500 stands for zero in the data rows.
Some points:
np.array([452, 330, 417, 450, 502, 459, 534, 460, 489, 446, 613, 444, 357, 539, 518, 652, 520, 312, 405, 357, 494, 465, 545, 476, 423, 555, 463, 455, 389, 500, 591, 543, 801, 526, 393, 522, 476, 454])
np.array([590, 598, 473, 366, 604, 362, 498, 509, 444, 423, 574, 476, 554, 585, 660, 419, 505, 591, 381, 591, 509, 358, 460, 488, 510, 496, 569, 709, 412, 518, 638, 542, 476, 663, 489, 424, 392, 417])
np.array([454, 415, 489, 568, 446, 401, 463, 410, 518, 631, 428, 511, 608, 522, 426, 545, 567, 402, 423, 429, 484, 594, 376, 427, 371, 497, 472, 688, 658, 628, 536, 406, 391, 515, 289, 380, 498, 494])
np.array([524, 614, 682, 531, 495, 470, 549, 514, 646, 531, 658, 309, 557, 589, 531, 505, 519, 349, 552, 465, 530, 521, 422, 533, 618, 445, 509, 463, 386, 577, 464, 462, 402, 365, 432, 656, 362, 443])
np.array([441, 534, 334, 401, 386, 539, 538, 612, 562, 478, 559, 357, 526, 380, 486, 424, 554, 415, 436, 452, 372, 480, 404, 377, 550, 366, 485, 398, 490, 385, 489, 619, 380, 527, 539, 314, 573, 563])
np.array([453, 307, 348, 477, 561, 652, 478, 554, 394, 589, 452, 343, 576, 636, 543, 459, 537, 638, 508, 523, 611, 445, 497, 415, 640, 587, 554, 543, 526, 397, 451, 442, 466, 335, 419, 591, 562, 398])
np.array([507, 380, 489, 410, 486, 445, 534, 702, 529, 530, 657, 561, 479, 462, 539, 659, 389, 585, 404, 540, 493, 522, 424, 695, 443, 466, 314, 600, 551, 466, 357, 450, 460, 384, 623, 498, 504, 469])
np.array([523, 528, 508, 410, 615, 473, 389, 409, 607, 526, 382, 480, 385, 364, 408, 448, 583, 491, 485, 396, 478, 543, 525, 674, 555, 589, 621, 641, 504, 386, 529, 582, 517, 299, 522, 431, 365, 606])
np.array([545, 398, 508, 534, 566, 448, 508, 569, 477, 296, 341, 397, 573, 443, 551, 322, 361, 433, 549, 498, 376, 441, 603, 581, 449, 550, 353, 429, 469, 487, 444, 401, 459, 522, 335, 490, 418, 584])
np.array([312, 519, 706, 550, 664, 445, 576, 568, 586, 497, 452, 588, 522, 506, 363, 497, 482, 622, 499, 450, 452, 468, 331, 421, 605, 598, 436, 475, 479, 351, 491, 466, 598, 622, 496, 421, 530, 426])
np.array([597, 528, 414, 558, 546, 484, 525, 488, 546, 453, 627, 666, 596, 684, 492, 427, 576, 481, 391, 526, 441, 597, 472, 496, 517, 588, 448, 348, 622, 391, 696, 396, 487, 418, 557, 575, 515, 660])
np.array([554, 537, 437, 447, 506, 617, 586, 544, 439, 592, 352, 654, 570, 440, 604, 555, 605, 455, 384, 388, 415, 657, 510, 615, 559, 425, 622, 424, 416, 476, 393, 414, 486, 654, 476, 585, 389, 371])
np.array([477, 509, 463, 443, 464, 557, 429, 350, 578, 467, 581, 514, 429, 558, 605, 661, 501, 645, 722, 585, 424, 646, 498, 561, 487, 555, 425, 453, 503, 396, 494, 622, 383, 603, 309, 492, 492, 499])
np.array([534, 417, 553, 669, 493, 486, 367, 638, 498, 525, 514, 356, 364, 451, 500, 419, 523, 676, 420, 491, 556, 623, 475, 604, 413, 420, 629, 352, 448, 566, 694, 512, 482, 560, 495, 470, 544, 473])
np.array([512, 353, 489, 374, 395, 337, 500, 338, 597, 444, 385, 520, 388, 535, 520, 413, 357, 488, 484, 503, 504, 545, 353, 490, 603, 503, 573, 487, 556, 565, 463, 539, 446, 578, 625, 704, 643, 461])
np.array([575, 523, 572, 570, 350, 534, 438, 567, 482, 455, 383, 515, 412, 616, 397, 513, 773, 498, 397, 640, 441, 386, 494, 491, 442, 625, 370, 513, 465, 535, 381, 663, 496, 541, 506, 594, 465, 473])
np.array([323, 649, 436, 426, 567, 593, 420, 547, 440, 568, 646, 479, 557, 542, 460, 379, 425, 447, 515, 472, 435, 492, 500, 645, 383, 716, 595, 453, 639, 671, 380, 575, 536, 544, 538, 540, 575, 484])
np.array([437, 512, 516, 544, 444, 445, 448, 563, 374, 367, 526, 653, 488, 402, 566, 472, 626, 423, 701, 328, 586, 345, 449, 527, 397, 468, 513, 517, 522, 402, 607, 494, 383, 411, 518, 567, 552, 355])
np.array([439, 465, 490, 418, 530, 447, 614, 442, 486, 395, 509, 422, 507, 474, 406, 553, 640, 683, 560, 372, 516, 446, 695, 472, 585, 420, 450, 437, 706, 691, 521, 478, 472, 571, 605, 502, 352, 495])
np.array([452, 456, 630, 431, 311, 538, 431, 550, 358, 603, 476, 546, 483, 582, 380, 559, 372, 365, 553, 617, 456, 434, 616, 575, 681, 532, 573, 456, 492, 482, 654, 439, 446, 521, 536, 344, 439, 453])
np.array([497, 580, 446, 470, 442, 584, 503, 619, 716, 480, 386, 567, 536, 631, 434, 597, 329, 553, 500, 328, 617, 483, 652, 407, 368, 553, 521, 563, 343, 517, 561, 551, 394, 493, 559, 490, 508, 555])
np.array([627, 649, 351, 499, 573, 269, 502, 498, 369, 528, 470, 501, 436, 623, 278, 494, 446, 484, 555, 510, 650, 530, 509, 529, 473, 373, 494, 392, 453, 450, 337, 474, 517, 490, 427, 439, 536, 457])
np.array([463, 500, 451, 603, 481, 531, 504, 503, 503, 533, 359, 506, 587, 623, 617, 489, 389, 493, 633, 567, 454, 524, 377, 486, 409, 361, 497, 498, 616, 493, 540, 629, 695, 425, 642, 487, 287, 462])
np.array([617, 461, 572, 463, 441, 402, 502, 501, 530, 631, 636, 556, 568, 360, 447, 403, 449, 585, 546, 541, 342, 535, 659, 260, 369, 547, 602, 508, 484, 409, 434, 509, 564, 417, 478, 586, 460, 388])
np.array([637, 393, 598, 737, 593, 559, 637, 435, 351, 477, 585, 499, 452, 522, 547, 558, 399, 459, 443, 419, 502, 455, 507, 482, 522, 533, 616, 542, 559, 451, 366, 669, 385, 546, 561, 446, 497, 615])
np.array([502, 477, 412, 547, 619, 474, 322, 562, 638, 573, 498, 617, 409, 362, 625, 601, 523, 436, 534, 614, 592, 331, 464, 347, 561, 546, 563, 375, 540, 622, 414, 400, 505, 525, 491, 453, 419, 590])
np.array([436, 597, 440, 561, 437, 593, 547, 425, 464, 684, 518, 498, 372, 367, 464, 386, 396, 491, 416, 515, 635, 440, 538, 495, 536, 428, 307, 571, 576, 386, 593, 507, 495, 612, 451, 682, 399, 578])
np.array([387, 491, 581, 468, 555, 508, 543, 521, 450, 511, 485, 706, 513, 496, 510, 459, 499, 575, 450, 554, 430, 507, 542, 514, 589, 303, 486, 488, 406, 688, 519, 661, 524, 314, 322, 518, 616, 624])
np.array([600, 576, 509, 403, 545, 653, 625, 479, 415, 303, 458, 473, 498, 323, 376, 612, 424, 469, 463, 665, 577, 600, 375, 384, 444, 588, 517, 456, 525, 595, 616, 485, 474, 413, 500, 513, 480, 422])
np.array([428, 491, 370, 657, 418, 543, 617, 400, 498, 468, 554, 528, 348, 522, 485, 379, 539, 568, 598, 541, 413, 527, 468, 481, 511, 545, 511, 605, 303, 608, 411, 298, 509, 457, 623, 391, 473, 521])
np.array([410, 432, 609, 434, 386, 475, 643, 374, 507, 549, 493, 491, 677, 431, 577, 450, 599, 528, 507, 600, 780, 480, 502, 579, 357, 547, 547, 391, 395, 448, 457, 505, 548, 531, 512, 413, 515, 629])
np.array([754, 577, 498, 585, 393, 600, 536, 434, 641, 500, 516, 481, 592, 442, 483, 519, 471, 566, 563, 428, 490, 322, 474, 642, 598, 468, 524, 517, 606, 543, 516, 467, 682, 506, 435, 443, 693, 446])
np.array([399, 594, 604, 526, 595, 577, 505, 425, 599, 440, 441, 468, 361, 562, 633, 486, 523, 397, 395, 615, 520, 569, 696, 469, 433, 395, 488, 523, 635, 412, 441, 422, 509, 446, 521, 403, 655, 327])
np.array([575, 430, 471, 505, 664, 478, 527, 624, 527, 589, 495, 462, 595, 447, 467, 486, 617, 332, 696, 606, 509, 633, 595, 505, 564, 487, 423, 660, 436, 551, 595, 566, 522, 643, 630, 540, 667, 557])
np.array([436, 540, 558, 442, 526, 592, 356, 427, 413, 429, 530, 415, 543, 529, 431, 631, 502, 527, 492, 516, 378, 402, 456, 468, 402, 319, 592, 578, 443, 421, 456, 336, 549, 568, 543, 660, 592, 689])
np.array([532, 640, 574, 525, 405, 426, 306, 441, 326, 489, 465, 441, 583, 447, 668, 567, 480, 536, 439, 357, 535, 654, 535, 388, 629, 605, 341, 492, 448, 534, 468, 477, 561, 455, 606, 436, 556, 557])
Along one direction, these points spread out more than along any other. How many in every 100 of the points above lie lower along it than each point below? Round to a whole number. More than half of the points above lie lower than the first one.
np.array([575, 523, 572, 570, 350, 534, 438, 567, 482, 455, 383, 515, 412, 616, 397, 513, 773, 498, 397, 640, 441, 386, 494, 491, 442, 625, 370, 513, 465, 535, 381, 663, 496, 541, 506, 594, 465, 473]) 44
np.array([754, 577, 498, 585, 393, 600, 536, 434, 641, 500, 516, 481, 592, 442, 483, 519, 471, 566, 563, 428, 490, 322, 474, 642, 598, 468, 524, 517, 606, 543, 516, 467, 682, 506, 435, 443, 693, 446]) 31
np.array([312, 519, 706, 550, 664, 445, 576, 568, 586, 497, 452, 588, 522, 506, 363, 497, 482, 622, 499, 450, 452, 468, 331, 421, 605, 598, 436, 475, 479, 351, 491, 466, 598, 622, 496, 421, 530, 426]) 42
np.array([441, 534, 334, 401, 386, 539, 538, 612, 562, 478, 559, 357, 526, 380, 486, 424, 554, 415, 436, 452, 372, 480, 404, 377, 550, 366, 485, 398, 490, 385, 489, 619, 380, 527, 539, 314, 573, 563]) 75
np.array([463, 500, 451, 603, 481, 531, 504, 503, 503, 533, 359, 506, 587, 623, 617, 489, 389, 493, 633, 567, 454, 524, 377, 486, 409, 361, 497, 498, 616, 493, 540, 629, 695, 425, 642, 487, 287, 462]) 19
np.array([600, 576, 509, 403, 545, 653, 625, 479, 415, 303, 458, 473, 498, 323, 376, 612, 424, 469, 463, 665, 577, 600, 375, 384, 444, 588, 517, 456, 525, 595, 616, 485, 474, 413, 500, 513, 480, 422]) 61
np.array([437, 512, 516, 544, 444, 445, 448, 563, 374, 367, 526, 653, 488, 402, 566, 472, 626, 423, 701, 328, 586, 345, 449, 527, 397, 468, 513, 517, 522, 402, 607, 494, 383, 411, 518, 567, 552, 355]) 83
np.array([524, 614, 682, 531, 495, 470, 549, 514, 646, 531, 658, 309, 557, 589, 531, 505, 519, 349, 552, 465, 530, 521, 422, 533, 618, 445, 509, 463, 386, 577, 464, 462, 402, 365, 432, 656, 362, 443]) 39
np.array([597, 528, 414, 558, 546, 484, 525, 488, 546, 453, 627, 666, 596, 684, 492, 427, 576, 481, 391, 526, 441, 597, 472, 496, 517, 588, 448, 348, 622, 391, 696, 396, 487, 418, 557, 575, 515, 660]) 14
np.array([507, 380, 489, 410, 486, 445, 534, 702, 529, 530, 657, 561, 479, 462, 539, 659, 389, 585, 404, 540, 493, 522, 424, 695, 443, 466, 314, 600, 551, 466, 357, 450, 460, 384, 623, 498, 504, 469]) 3
np.array([532, 640, 574, 525, 405, 426, 306, 441, 326, 489, 465, 441, 583, 447, 668, 567, 480, 536, 439, 357, 535, 654, 535, 388, 629, 605, 341, 492, 448, 534, 468, 477, 561, 455, 606, 436, 556, 557]) 69
np.array([554, 537, 437, 447, 506, 617, 586, 544, 439, 592, 352, 654, 570, 440, 604, 555, 605, 455, 384, 388, 415, 657, 510, 615, 559, 425, 622, 424, 416, 476, 393, 414, 486, 654, 476, 585, 389, 371]) 50
